Each row below has a hidden score, from 0 to 40, with 20 about the middle. What is it? The score is a weighted sum of the row's numbers plus the product of two more (or one squared), each taken from its middle value.
[ 21 -13  34 -28 -21  27  16  33  26 -29  12 -30 -29  53 -28 -17] 24
[ 16   3  -5 -15  -5  19   8 -30 -29 -29  39  16  26  46 -28  28] 24
[ -8  34  35 -28 -30  -4 -15  12 -27 -20 -16 -30 -29  18 -28 -24] 22
[-29 -29 -28  12  43 -25 -31 -30  32 -28 -30  20  17 -25   7  64] 20
[ 22 -25 -28 -12  20  17  40  34 -21 -11 -12  23  -2 -30  -4  19] 18
[-29 -29  26  78 -11 -29 -31 -20  -3  16 -30 -30 -29 -30  40  44] 20
[-29 -27 -25  21  53 -29 -31 -30   2 -29 -30  15  25  16 -28  81] 20
[-10 -29  80  97 -30  55 -31  32  -8 -29 -30 -30  10 -30  38 118] 21
[ 20  10  10 -27 -30 -12  19  20  -4 -29  12 -30  -4  19 -28 -29] 19
[ 31  43 -28 -28  19  45  29  -6  31 -21  93 -30  15 -25  42 -29] 20
[  9 -17  51 -10 -30  42  -1  18 -23 -29 -30 -30 -29 -30 -15  -3] 20
[-18  18 -11 -28 -29 -14  28 -17  27 -29  47 -30 -25  15 -28 -29] 20
[  4  64 -28 -28  58  10  76 -30  32 -29  37  23  -7  21 -28  93] 18
[  2   2 -25 -28  39  13 -31 -25  33  -5 -30  10  18 -30  46  23] 20
[ 45 -29 -10  57 -30  32   3 -22 -29  -3  20  39  52 -30  -5   9] 15
[ 24 -26  -2 -28   9  33  43  30 -29 -18  28   6 -21  60 -28 -29] 21
[-29 -29 -22  23  50 -29 -31 -15   1   0 -30   2  19   9  -9  61] 20
[-29 -29  -8  13  42 -29 -31 -19   5 -23 -30  14  12  11 -25  70] 19
[ 22 -17  33 -28 -30  38  14  42 -20 -29  -5 -30 -29  30 -28 -29] 23
[-29   5 -26 -13   1 -23  20  -2 -18 -25 -30  -5 -29 -30 -10  15] 19
[-29   0  -5  -5 -30  -5 -12 -29  -5 -29 -30 -30 -29 -29 -28  23] 23
[  5 -29 -22  40 -23 -27 -30 -29 -29  74 -20  25  31 -30  34 -29] 15
[-29  -9 -16  64   7 -13 -31 -30  25 -29 -30 -30 -29 -30  73  14] 37
[-29 -25 -28  21  39 -29 -21 -30  78 -29   7 -30 -17 -14  13  18] 21
[-29 -29  -1  52  -6 -28 -31 -18  16  14 -30 -19 -29 -30  45  37] 21
[ 25  20  26   5 -13  27 -14  50 -29  19 -30 -30 -29 -30  23   6] 19
[ 66  12  30 -28 -13  29  24  73 -29  26  27 -22  -2  66 -28 -29] 23
[-29  40 -28 -28  -3 -29 -22 -30  33 -22  32   3   6 -30  34 -29] 18
[-29  13  14 -28 -30 -29  -5  -2 -18  10 -30 -30 -29  16 -28 -29] 20
[ -1  78 -28 -28  38 -23  41 -30  -1 -23  73  11  24 -17  12 -15] 25
[  3  44 -28 -21 -30  -5 -12 -30  21 -29  45 -17  23 -24  12 -29] 19
[-29 -28   2 -28   1 -29  27  -6 -29  29 -30  26 -29  25 -28   1] 16
[127  25 -15 -12 -30  97  46 -30 -24  -1 102   1   2 -30  86 -29] 27
[  0 -18 -22  39 -14  46  34  25 -29 -29 -16 -21 -29 -30  16  15] 24
[ 15  70  11  -5 -30  -2  16  12 -29  29 -30 -30 -29 -30   6 -29] 14
[-28 -29 -28 -28   3 -29  29 -13 -13  60 -30  58 -29  -1 -28 -21] 10
[-29  37  76  63 -30  54 -31  33 -29 -22 -30 -30 -29 -30  83  19] 26
[-19 -29  -5 -28 -19 -29  14 -25 -14   5  -4  24 -16  37 -28 -11] 20
[ 19  21 -24 -10   5  10 -20 -16 -23  32   5   1   9 -30  48 -18] 19
[-29 -29 -28 -28  29 -29 -22  -6 108  59 -30  81 -29 -30  32  56] 13
[-29  -6  75 -28 -30 -23 -31 -14   6   7 -30 -30 -29 -27   1 -12] 21
[-17  26  12   1 -30 -29 -31 -18   7 -11 -30 -11  -9 -30  10  58] 21
[-29 -23 -28  53  51 -29 -31 -30 -13 -16   2  -7  60  28 -11  46] 27
[ -2 -29  41  -3   3   3 -31  18  68  45 -30 -23 -16 -30  63  67] 25
[  5   6  23 -11 -30  -5 -31 -30   3  -4 -30 -17 -26 -30  23 -14] 21
[  1 -29 -28 -28   6 -29 -27 -30 110   0   1  57  91 -13 -28 -29] 11
[ 20 -29 -16 -28  17  -8  46  63 -29  -5 -13  26   3  53 -28 -19] 24
[-29  24 -28 -28  64 -29  23 -30  34   5  38  26 -13  24   0 -26] 20
[-11  44 -28 -28 -18   7   2 -30  22 -29  31 -25  -2 -18  -9 -29] 18
[ 24 -15 -28 -23  80  -5  -1 -30  35 -12  65  50 115  41  -4  51] 22
[ 31 -10  -9  59  30  44 -31  -2 -29 -29  21   1 127  49 -14  38] 28
[ 12 -18  -3 -28   0  15  38  18 -29  -3  31  -2 -15  57 -28 -29] 21
[  8  34 -28 -24 -30   8 -31 -30  27 -24  50 -13  28 -12  24 -29] 23
[ 56  16  -7   9 -30  30  17   5 -29 -29  15 -12  16 -30 -28 -29] 15
[  5  34 108  45 -30  91 -31  64 -29  14 -30 -30 -29 -30 104  38] 20
[-29 -13 -28 -28  31 -29 -17 -30  65 -25   7  39   9 -30  17 -29] 19
[ 60 116  22 -28 -30 -17 -31  -9   5  35 -28 -23   0 -30  63 -29] 18
[-23  -2 -10 -12  -6 -29  -5   1 -15  20 -30   0 -29 -30   0   2] 16
[  1   2  28  17 -30  27 -21  36 -29  26 -30 -30 -29 -30  30 -23] 18
[ 20   9  -1  51 -30   0  50  28 -29  34   8 -23 -12 -30  -2 -29] 16
[-21 -28  -6   8 -11   2 -31 -30  44  -2 -30  -2 -14 -30  69  37] 23
[-29  37 -28 -28  57 -27  33 -30   0 -29  48 -22 -29  59 -28   8] 22
[  6  39   6 -28 -24  21  24   1 -10 -29  43 -30 -28  24 -28 -29] 22
[ 16 -29 -23   8   1  -7  58  71 -29  18 -26  45  13  48 -28 -21] 31
[ 85  -3 -19 -28 -21  28  43  36  48  28 113  -9  69  12   7 -29] 19
[-29 -26 -23 -28  33 -29  -7 -30   5  23 -30  39 -29  50 -28  39] 22
[ 54 -29  66  36 -30  74 -28  33 -29 -26 -30 -16 -29 -30 -15   5] 21
[-14 -29  16 -14 -30 -27  15  -4   5 -29 -12 -12 -29  18 -28  -2] 20
[ -2  10 -28 -18  29  13 -31 -30  54 -29   7  -4  43 -29  45   1] 23
[-18  -1  69 -28 -21  58 -31   8  44 -29 -30 -30 -29  -1  30   8] 24
[ 11 -20 -28 -28  14   3  43 -30  28 -29  50  54   7   8 -28  49] 17
[-29 -11 -23 -11  39 -11 -31 -30  28 -13 -30   1  10 -29  33  34] 21
[-29 -29  50  67 -30 -19 -31  57  52  59 -30 -30  -9 -30  48  12] 14
[ 52 -29 -13  97 -30   8  15 -18 -29  28   8  39  56 -30  -7 -29] 22
[-29  18  21 -28 -30 -29  -1   2 -16  31 -20 -30 -29  21 -28 -29] 21
[-29 -29 -28 -28  47 -29  32   0  -3 -19 -30  39 -29   1 -28  28] 19
[ 36 -17  20   9 -30  -4  -1  10 -29  -2  17  -4  33  42 -28 -29] 19
[-29  25 -28 -19  -2 -29  56 -30   0 -14  17 -10 -29 -30 -27  -8] 15
[ -7  -9   1  13 -27 -29 -17 -21 -29  44   6   4  29  39 -28 -29] 18
[ -6  -7 -10   2 -30 -29 -31 -30   4  33   7   0  19 -14  13 -29] 19
[-29   2 -28 -16  34 -25  26 -27 -29 -18   4   6 -29  22 -26  12] 20
[-29  42 -28 -28  76 -29  35 -30  54 -29  59  49  25 -18   8   7] 31
[-11 -29 -22 -21  59  -7 -31  -3  38 -15 -30  21  30   2   2  59] 19
[ 17  40   4  14 -30 -22  51  44 -29  44  -4 -15 -29 -20 -28 -29] 10
[-19 -29 -28 -28  58  40  53  18   5 -29  12  44   6 115 -28  22] 29
[-29  73 -13 -28  31  -7   9 -30 -27 -29   9 -30 -29  14  -8   8] 21
[  5 -18  12  55 -30   8 -31  54 -29   5 -30 -30  -1 -30  -1 -29] 15
[ 30 -29  51   2 -30  38 -25  42 -29 -15 -30 -14 -29 -23 -20   4] 24
[-14  36 -28 -28  13 -29  29 -30  -8   1  43   6   2  33 -28 -23] 17
[ 36 -17  22  12 -30 -10  -7   5 -29   0  23  -9  43  45 -28 -29] 19
[-22  59 -28 -16  21   1  37 -30 -29 -29  53 -29 -14  -8   1 -29] 21
[  0  73  -9 -28  39 -16  36  36 -19  -4  12 -30 -29  12 -20  -3] 17
[-29  24 -28 -28  76 -29  30 -30  65 -29  48  55  25 -24  14   2] 34
[ 67 -29  63 -11 -30  76  46  54  -4 -29  33 -30  -8  25 -28  17] 24
[ 48 -29  13  30 -30  30 -16   5 -29  28 -21  24  23 -30  10  -6] 15
[ 31  75  29   0  -8  74 -31   7  20 -29  20 -30  25 -25  58 -22] 20
[-29 -29  34  94   0 -29 -31   3   9   5 -17 -30 -29   4  19  54] 21
[-29 -29 -26  83 -24 -29 -31 -30  64 -29 -18 -30 -29 -30  17 -21] 25
[-18  -5   8 -28   4 -29  26  -9 -14  36  20  -2 -29  68 -28 -18] 21
[ -6   0  26 -28 -20 -14  10  30 -15  16  -2 -26 -29  40 -28 -29] 21
[ 57  -2  50 -12 -30   1 -31  36   3  28  -6 -30  24  -5  -4 -29] 21
